In the rows, zero is written as 128.
The rows of M fall into 4 groups, and each row is roughly a mix of its group's hidden directions.
M, 139 rows:
[[132  97 120 112 132 106  83  95 166 126 127 156 109  88 176 113]
 [132 154  92 171 132 115 143 137 100  96  88  85 146 128  86 133]
 [145 123 168 143 122 144 108 119 129 136 168 155 100 128 126 203]
 [130 138 124 133 156 116 163 150 109 132 106  93 170 172  88  91]
 [103 126 102 117 118 151  94 100 122 139 100 137 128  71 185 134]
 [138 164 112 146 177 127 120 118 115  64 113 102 105 121 165 135]
 [136 154 126 150 174  93 138 120  75  96 101  95 118  97 125 112]
 [ 77 115 140 116 100 113  94  87 132 165 122 143 107 128 178 118]
 [126 119 172  98 167 181 130 140 124 159 164 157 125 129 146 156]
 [163 136 113 114 167 146 172 167 125 112 149 142 160 105  82 124]
 [105 146 102 164  93 130 111 120 112  99  77  77 102 132 145 129]
 [139 137 100 171  97  94 133 132 112  91  96  95 106 102  86 127]
 [116 144 120 140 141 107 146 141 119  72 111  92  69 125 128  87]
 [105 116 173  96  90 162 132 139 136 167 154 139 106 169 154 126]
 [ 93 104 116 158 102 137  72 101 163 131 101 120  96 141 144 155]
 [142 134  94 131 146  77 157 135 124 104 109 114 152 115  93  71]
 [126  86 116 112  92 104 122 130 189 153 140 156 141 148 100  97]
 [105  83 126  97 110 139 111 130 187 162 127 146 134 153 141  88]
 [106 127 143 139  91 171 126 139 143 143 162 150 107 154 107 190]
 [104 154 143 109 170 176 121 126 119 111 135 122 104 145 193 137]
 [148 110 147 152 153 175 108 150 159 120 122 106 125 180 112 169]
 [107 117  81 120  91 155 121 125 135 166 102 142 184  96 119 132]
 [ 96 105 165 107 103 113 100  95 120 180 130 145 108 118 171 115]
 [104 133 127 173 155  91 105 103 116 111  86  83 108 160 125 120]
 [134 116  76 152 154 112 129 134 159 116 103 123 175 131  72 117]
 [153 112 172 130 175 169  98 126 130 136 145 138 114 127 150 182]
 [164 163  95 142 132 120 158 142  88  95 112 110 157  84 103 133]
 [137 146 140 131 139 155 108 112 117 110 160 156 101  95 164 193]
 [ 88 134 128 121  90  91 119  87 107 173 147 168 140 106 138 139]
 [174 132 112 125 157  84 155 138 108 112 120 125 162  89  95  95]
 [151 132 140  91 175 167 170 175 133 110 154 133 128 130 121 101]
 [107 114 129  77 117 104 150 126 135 164 143 156 143 118 141  62]
 [ 98 105 159  83 101 133 137 127 127 189 150 160 128 125 144  98]
 [126 123 139 104 167 153  94 111 142 121 115 122 115 129 208 112]
 [154 152 139 105 107 148 187 170  85 133 143 121 148 114 101 115]
 [111 103 167  92 134 124 104 109 145 153 145 149  94 132 186 100]
 [127 126 117  94 127 136 147 135 170 146 180 180 166 156 119 128]
 [ 93 127 136 101 113 104 124 113 163 124 150 142  95 173 171  85]
 [143 138 122 145 118  79 172 147 118 112 141 122 132 144  58 107]
 [144 131 156  80 167 110 167 142 121 136 166 150 138 135 135  79]
 [106 156 121 172 138 135 111 113  89  97  93  89  94 115 138 160]
 [127 126 164 152 172 172 115 142  98 120 100  85  95 135 133 154]
 [104 137  85 138  79  77 132 103 131 149 120 141 172 133 105 114]
 [128 134  92 162  85 125 143 152 141  82 115 107  94 120  80 133]
 [109 129 111 175  74 135  95 114 141 115 105 109 101 143 120 176]
 [161 128 157 150 194 159 108 136 119 101 117 101 111 137 139 163]
 [126 118 139 111 175 169  91 113 128 132 110 128 122 102 195 134]
 [164 139 132 168 184 116 102 113 133  96 119 106 142 162 126 166]
 [127  91 168 126 120 145 134 149 135 186 141 138 145 160  77 141]
 [146 151 143 146 113 125 109 105 100 104 146 138  89  87 158 185]
 [111 112 177 104  97 154 120 130 146 167 161 147 108 174 151 141]
 [106 127 154  77 124 141 152 138 146 154 171 159 128 167 152  95]
 [ 91 124 148 128  69 125 109 102  98 168 127 140 100  97 153 148]
 [157 131  84 167 119  99 135 134 139 101 117 123 155 115  64 145]
 [ 93 146 108 167 131 123 136 133 102 106  79  73 114 148 104 112]
 [122 153  80 152  85 139 155 146 120 109 131 132 144 109  74 161]
 [150 146 112  94 166 135 179 164 123  97 147 136 138 107 116  85]
 [131 141  98 172  90 135 112 115 115 130 114 126 153 112  97 195]
 [113 126 166  96 127 172 155 153 128 159 180 161 120 152 121 145]
 [146 132 106 104  96  73 155 132 160 109 156 150 136 140 119  78]
 [124 135 162 100 177 125 118 111 111 121 134 128  97 118 197 102]
 [138 111 116 114 130 151  97 107 141 156 140 174 158  76 149 168]
 [160 135 150 105 166 177 166 179 127 113 143 113 136 154 118 118]
 [ 91 152 120 124  73 126 127 113 154 121 166 152 109 175 152 148]
 [146 135 171 161 170 134 129 140  99  98 127  95  80 140 112 157]
 [108 103 146 110  96 119  93  97 160 176 138 152 140 160 166 127]
 [121 121 145 139 134 156 140 164 115  96 104  85  60 118 117 109]
 [116 139  97 171  89 129 116 131 130  82  94  91  84 120 118 143]
 [135 125 113 174 158 136  85 114 155  83 106 107 100 136 132 170]
 [112 129  86 169  81  93 109 102 140 134 111 131 155 133  91 156]
 [145 115 127 126 198 111 113 120 119 109  91 105 126  95 150  87]
 [124 137 111 176 126 132 121 134  96 103  72  73 113 115 104 139]
 [113 141  98 181 125 117 127 131 121 107  88  85 139 159  81 142]
 [151 129 126 110 122 103 164 138 131 152 171 169 176 130  80 126]
 [115 143  77  99 109 121 163 141 145 129 126 137 181 137 121  76]
 [129 136  79 177 123 108 120 125 131 100  82  93 149 132  87 135]
 [123 126  86 131  95  80 151 125 124 137 119 140 159  93  79  96]
 [123 131 129  77 126 144 181 162 123 146 162 158 146 114 110  89]
 [ 99 127  92 145  75 154 138 143 117 155  92 109 162 125  87 135]
 [106 120 156 112  88 175 129 140 144 154 168 157 101 147 133 167]
 [134 119 163 140 158  98  82  86 113 127 116 121  95 113 179 138]
 [109 121 146 120  78 168 112 127 142 141 159 156  86 121 150 173]
 [145 111 168  78 144 119 162 154 132 143 157 140 118 137 133  70]
 [118 142  91 155  69 166 135 147 126 110 118 119 120 108  98 173]
 [ 96 151 141 108  82 122 132 113 144 130 171 152 103 176 167 133]
 [129 118 171 169 110 125 101 124 123 122 116  93  75 168 121 161]
 [148 120 159 100 164 108 110 101 127 129 160 164 108  91 179 126]
 [142 147 148 126 177 125 142 137  80  97 106  91  98 102 150 100]
 [123 132  95 116  83  62 136 109 152 118 134 143 134 131 132  78]
 [119 138  88 172  68 130 110 119 122 119  92 107 135 114 109 167]
 [113 121  86 172 113 103  90 105 145 101  77  98 115 118 126 128]
 [163 127 102 179 150  94 103 115 140  86 106 111 131 119  96 156]
 [155 133 152  76 160 128 138 122 123 151 157 155 167 130 176 105]
 [111 118  98 125  67 117 129 116 133 164 138 167 158  89 100 143]
 [126 149  78 176  93 127 121 127 129  88  99 103 126 119 100 162]
 [116 122  97 177  80 124 100 115 149 129 101 113 139 150  94 170]
 [113 103 136 133 147 192  84 127 144 139  92 107 113 126 166 151]
 [118 122  90 174  97 112  99 117 140  96  79  93 102 114 114 134]
 [109  99 135  82 122 122 141 132 151 178 139 154 159 143 131  73]
 [132 110 121  88 149 164 150 159 179 134 165 164 148 148 117 110]
 [ 93 139 104 159  78 104  91  84 143 133 120 132 127 150 146 163]
 [ 94 134 115 118  82 119 144 119 129 178 151 161 176 151 102 136]
 [ 96 134 103 105  62 138 148 129 139 162 155 168 156 124 117 133]
 [147 149 145 108 117 153 180 163  87 140 163 145 142 105  95 145]
 [136 138 135 111  72 154 120 126 115 123 143 144  91  78 174 153]
 [ 80 114 105 106  69 115 134 119 145 173 133 157 147 128 118 100]
 [137 102 106 130 138 163 143 168 175 118 147 150 130 127  66 142]
 [123 119  81 179 123 103  99 112 154 106  86 104 141 138  95 138]
 [125 118 143 116 158 204 101 132 131 149 120 130 142 128 166 168]
 [102 122 124 126  88 169  95 112 163 149 138 148 131 159 163 171]
 [ 83 128  91 150  59 114 103 103 135 134  97 120 114 117 137 130]
 [114 101 106 122  78 147  99 119 167 170 103 129 170 153 140 125]
 [ 89 127 141 137  68 174 122 139 135 140 138 127  88 152 128 168]
 [162 126 153 117 190 131 142 143  84 124 106 102 131  89 132 100]
 [142 117 151  95 137 123 107 106 135 131 159 168  99  82 184 131]
 [135 157  94 177 107 120 132 130 100  95  92  87 135 122  97 154]
 [115 105 149 132 189  84  98  96 147 136 120 126 122 161 145  98]
 [142 152 142 138 153 174 142 142  80 139 138 129 152 108 113 189]
 [149 158 139  93 148 138 187 159  92 128 164 144 155 117 114 113]
 [116 156 113 107  83 146 181 156 105 149 145 135 169 141 100 119]
 [160 100 120 149 130 163 112 154 123 115  74  86 116  84 112 131]
 [116 128 114 123  88 181 141 166 169  98 144 128  86 150 120 138]
 [122 109 183 126 137 153  91 114 119 147 122 117  82 133 180 148]
 [126 120 100 106 162 176 105 126 145 137  91 118 172 119 175 114]
 [128 107 134 109 181 135 140 134 140 168 154 167 178 131  92 128]
 [155 146 147 174 134 116 127 130 106  89 142 115  90 127  98 184]
 [112 152 148 127  82 120 139 110  68 162 147 146 127  94 134 162]
 [135 141  90 161  95  70 127 116 130  90  97  99 122 127 111 104]
 [105 116 149  78 140 105 137 113 129 170 153 163 141 129 159  80]
 [ 94 127 160  99  85 178 140 148 123 152 155 141  89 138 151 137]
 [162 134 160 130 197 150 116 136 121  92 127 106 100 136 161 139]
 [ 77 145 120 159  93 146  99 104 133 123 125 123  98 158 147 178]
 [169 111 159 108 185 121 145 145 148 135 167 152 152 154 104 122]
 [130 111 124 152  90 164  79 111 146 149 112 129 138 128 142 191]
 [ 80 122 143 122  91 139 124 121 157 157 165 158 109 180 124 149]
 [129 117 158  85 112 167 154 155 142 167 173 161 141 152 124 128]
 [122 132 171  86 143  96 157 130 117 141 165 143 108 152 149  77]
 [154 150  86 149  98 146 140 142 118 100 129 135 144  81  95 175]
 [124 151 102 163 113 124 132 138 120  86  82  68 117 160 121 115]]

In each list below, four rows fit none of the groups, and each other row fits one group, some only roughly. Which are they? Name them in the order they come.
    z_511: [164 122 122  85 158 126 158 146 132 145 144 152 186 111 120  91]
    z_10: [103 137 120 152  72 165  98 113 125 132 120 125 107 123 149 189]
    z_516: [113 111 103  98 115  84 138 113 142 153 146 175 149  88 116  87]
    z_407: [124 130  91 169 125 134  89 110 126  97  73  93 118 101 143 148]
    z_177: [133 141 169 161 129 145 121 135 113 101 135 100  71 164 127 172]
    z_804: [165 119 117 131 130 172 159 183 144 109 133 120 137 125  71 139]
    z_213: [142 148  97 172 157 159 124 139 124  89 111 106 139 127  97 181]
    z_19: [100 113 118 108  64 104 115 101 149 167 148 171 133 114 141 124]
    z_87: [104 119 155  90 119 146 111 107 110 169 132 148 117  99 193 117]
    z_38: [114 120  92 173  76 142 111 133 151 116 108 117 117 129  85 169]
    z_172: [156 160 113 165 141 104 154 142 103  75 124 101 120 125  82 142]
    z_705: [149 109  95 146 164 130  81 108 155  99  94 124 128  83 151 141]
    z_345: [ 92 128  99 108  60 141 139 132 152 162 129 142 163 156 125 112]
    z_983: [133 120 145 164 150 129  82 110 147  96 110 100  81 154 155 157]

z_213, z_87, z_705, z_983
    z_576: [119 118 117 144 132 154  77 110 158  98 106 118  83 116 177 152]
    z_520: [135 141  91 177 105 119 102 110 126  91 108 119 113  94 116 179]
    z_691: [115 124 128 174 148 112  95 113 143  87 100  93  75 149 129 139]
    z_228: [118 113 159  85 177 136 151 141 135 164 166 161 147 148 123 101]
    z_215: [144 123 151 110 172  88 160 145 131 120 140 119 127 161 109  66]
    z_5: [141 147 121 149 120 104 141 116  92 154 143 148 181 114  83 173]
    z_326: [147 156  92 166 129 124 109 109  97 100  87 100 149  93 136 161]
    z_706: [151 143  80 171  99 115 124 128 122  92 100 109 140  98  92 157]
    z_778: [140 125 187  95 177 130 130 128 120 134 154 132 102 149 174 106]
    z_70: [113 152  97 163 105 175 125 137 129 106 129 126 128 128 104 197]
    z_813: [104 109 163  84 131 139 126 124 141 177 142 143 138 167 166  93]
    z_243: [122 126  87 182  99 106  97 107 144 106 105 121 122 116  97 170]
    z_722: [104 116 139  82 151 112 153 128 116 173 137 148 157 122 132  67]
    z_300: [115 149 117 166  77 159 134 142 115 123 125 110 122 148  93 187]

z_576, z_691, z_778, z_722
    z_867: [112 108  87 148  98 102  81  86 156 138 105 147 141  95 135 145]
    z_629: [149 150 123 163 116 153 113 123  80 118  95  98 133  93 134 182]
    z_404: [118 141 113 106  77 143 157 137 123 167 158 165 176 128 105 143]
    z_247: [108 129 166  88 157 171 145 145 137 145 174 155 114 160 151 129]
    z_792: [149 124 119 185 119 111  88 109 129  98  96  98 107 120 117 174]
    z_872: [152 134 117 159 162 146 131 144  90 117  79  80 154 111  99 138]
    z_909: [150 123 182 112 163 137 102 106 114 145 156 150 114 118 178 160]
    z_256: [107 110 173  78 135 148 136 135 136 163 158 151 107 144 165  97]
    z_692: [100 134 130 165  72  74 110  96 112 130 111 111  95 139 124 132]
    z_613: [114 111 105 121  74 110 143 133 147 169 130 145 174 143  82 111]

z_867, z_404, z_872, z_909
    z_886: [110 141  74 147  66 120 142 129 114 131 104 123 155  98  92 132]
    z_170: [131 138 149 126 173 119 113 111  89 113  94  93 107 109 182 100]
    z_685: [102 150 167 112 141 143 119 111  93 131 130 115  91 138 199 126]
    z_55: [115 131  69 160  93 107 114 117 158 110  90 106 156 150 107 123]
    z_843: [105 107 135  83 138 122 115 113 142 155 117 137 130 122 184  67]
    z_634: [124 117 135 140 134 119  90 112 160  87 118 113  61 135 171 121]
    z_658: [126 141 116 114 105  70 168 134 110 120 124 119 131 124 110  59]
    z_341: [123 115 174  80 152 141 150 143 131 165 163 147 135 163 144  94]
    z_845: [101 172 105 168  95 119 141 125 106  86 131 112  93 138 108 163]
    z_54: [147 171 143 125 172 131 165 149  88  85 132  95 117 146 140 112]
    z_881: [129 119 119 164 152 124  72  95 135 103  91 107 101 109 161 155]
    z_201: [114  94 135  89 118 131 104 111 170 170 134 156 146 143 171  98]
    z_873: [115 129  85 103 104  87 152 125 137 136 120 142 164 106 120  65]
    z_752: [ 89 114 139 105 137 184 107 123 159 160 146 155 131 156 163 149]

z_634, z_658, z_54, z_881
    z_947: [112 116 115 106  79 126 158 147 140 171 131 137 170 151  90  94]
    z_287: [ 89 107 128  96 105 114 141 127 164 169 161 169 140 156 115  96]
    z_71: [144 150 153  94 198 123 156 131  96 124 150 136 144 125 156 100]
    z_948: [140 114 148  77 115 114 154 139 139 146 177 177 119 100 133  96]
    z_26: [131 136  81 156  86  80 138 118 126 122 119 134 158 107  75 132]
    z_336: [117 124 115 116  93  87 147 116 128 174 144 158 183 136  94 109]
    z_612: [101 100 136 124  65 113 112 117 170 163 147 152 116 166 122 130]
    z_34: [132 116 178  91 121 141 114 114 109 163 148 152 107 103 186 131]
    z_901: [153 146 179  93 167 148 152 140 107 134 175 145 129 146 156 135]
    z_374: [121 117 176  84 118 124 132 118  96 179 137 139 125 116 172  95]
    z_333: [157 143  84 160 148 107 138 138 126  82  94  94 153 121  92 117]
    z_280: [107 151  82 164 100 163 116 126 144 103 125 128 131 135 113 191]
    z_860: [131 165 104 166 113 145 127 130  95  81 102  92 106 105 130 166]

z_287, z_948, z_34, z_901
    z_164: [129 103 177  91 153 153 124 139 158 144 165 149  97 159 157 116]
    z_508: [138 111  82 133 115 114  89  98 143 134  89 133 163  75 150 124]
    z_660: [119 110 100  91 124  96 134 115 147 155 131 162 167  97 134  73]
    z_643: [138 142 166 103 160 152 177 168  88 120 155 125 101 116 115 113]
    z_955: [102 158  90 141  57  87 143 108 114 131 134 140 144 122 111 132]
    z_908: [156 127 166 141 206 110 124 128 131  99 146 120 102 158 125 134]
    z_888: [130 123 127  91 112 145 180 169 126 152 158 153 152 116  87 101]
    z_594: [151 141  99 153 123 131 159 163 147  91 135 117 141 156  62 141]
    z_420: [ 77 112 113 156  80 137 105 125 158 133  99 105  98 166 115 130]
    z_893: [109 121 111 118  69 135 156 147 136 169 140 146 165 143  80 123]
    z_385: [150 121 171 144 174 137  91 112 122 110 129 119  84 121 166 164]

z_164, z_955, z_908, z_594
    z_949: [151 127 154 134 184 130  95 112 126  96 116 107  93 125 183 131]
    z_941: [157 126 185 116 175 134 114 123 101 120 137 120  89 110 175 133]
    z_63: [ 98  99 146 111 114 134  90 108 149 148 103 117  96 140 187  96]
    z_527: [169 128 105 159 166  88 131 131 124  93  96  98 147 115  90 112]
    z_487: [149 119 177 109 200 124 134 138 129 118 144 119 107 158 147  99]
    z_898: [161 118 184 127 195 136 109 122 124 126 150 132 109 142 150 155]
    z_545: [103 124 143 118 145 167 140 140 128 179 141 139 177 179 107 145]
    z_589: [118 125 135 144 159 132  77  93 123 112  99 111  96 109 187 143]
    z_190: [114 112 111 154  89  86 142 133 118 147  99 109 140 126  63 103]
    z_466: [120 140  76 160 139  90 127 115 127 108  83  98 164 135 101 104]
    z_805: [141 110 165 134 199 126 108 128 148 100 136 118  81 149 143 125]
    z_780: [ 87 142 109 121  76 180 108 120 138 141 121 130 128 142 173 158]

z_545, z_589, z_466, z_805
    z_68: [125 156 100 164  74 150 125 128 120 107 130 125 123 122 109 195]
    z_298: [159 166 123 146 162 154 154 155  97  76 133 107 118 115 114 160]
    z_50: [163 136 179 142 119 130 123 132 100 107 150 121  69 113 141 170]
    z_555: [119 105 174  84 121 143 126 129 148 170 166 161 118 153 160 115]
    z_851: [142 126 143  89 154 135 174 155 107 160 153 150 171 118 100 101]
    z_895: [118 118 106 120  77 111 151 135 142 167 139 153 175 138  78 117]
    z_167: [115 129 108 121  62 118 159 139 118 164 137 147 163 118  80 125]
    z_365: [134 132 105 177 147 149  86 113 135  97  96 106 122 118 131 185]
    z_661: [ 92 129  93 139  66 142 123 120 109 150 108 138 133  75 114 151]
    z_310: [121 132 144 130 150 147  95 114 128 106  97  91  94 145 198 121]
    z_496: [133 128  95 105 141 100 137 120 116 136  94 121 173  91 142  65]
    z_475: [121 112 166  75 139 164 154 154 132 167 160 152 133 143 139 101]

z_50, z_851, z_365, z_496
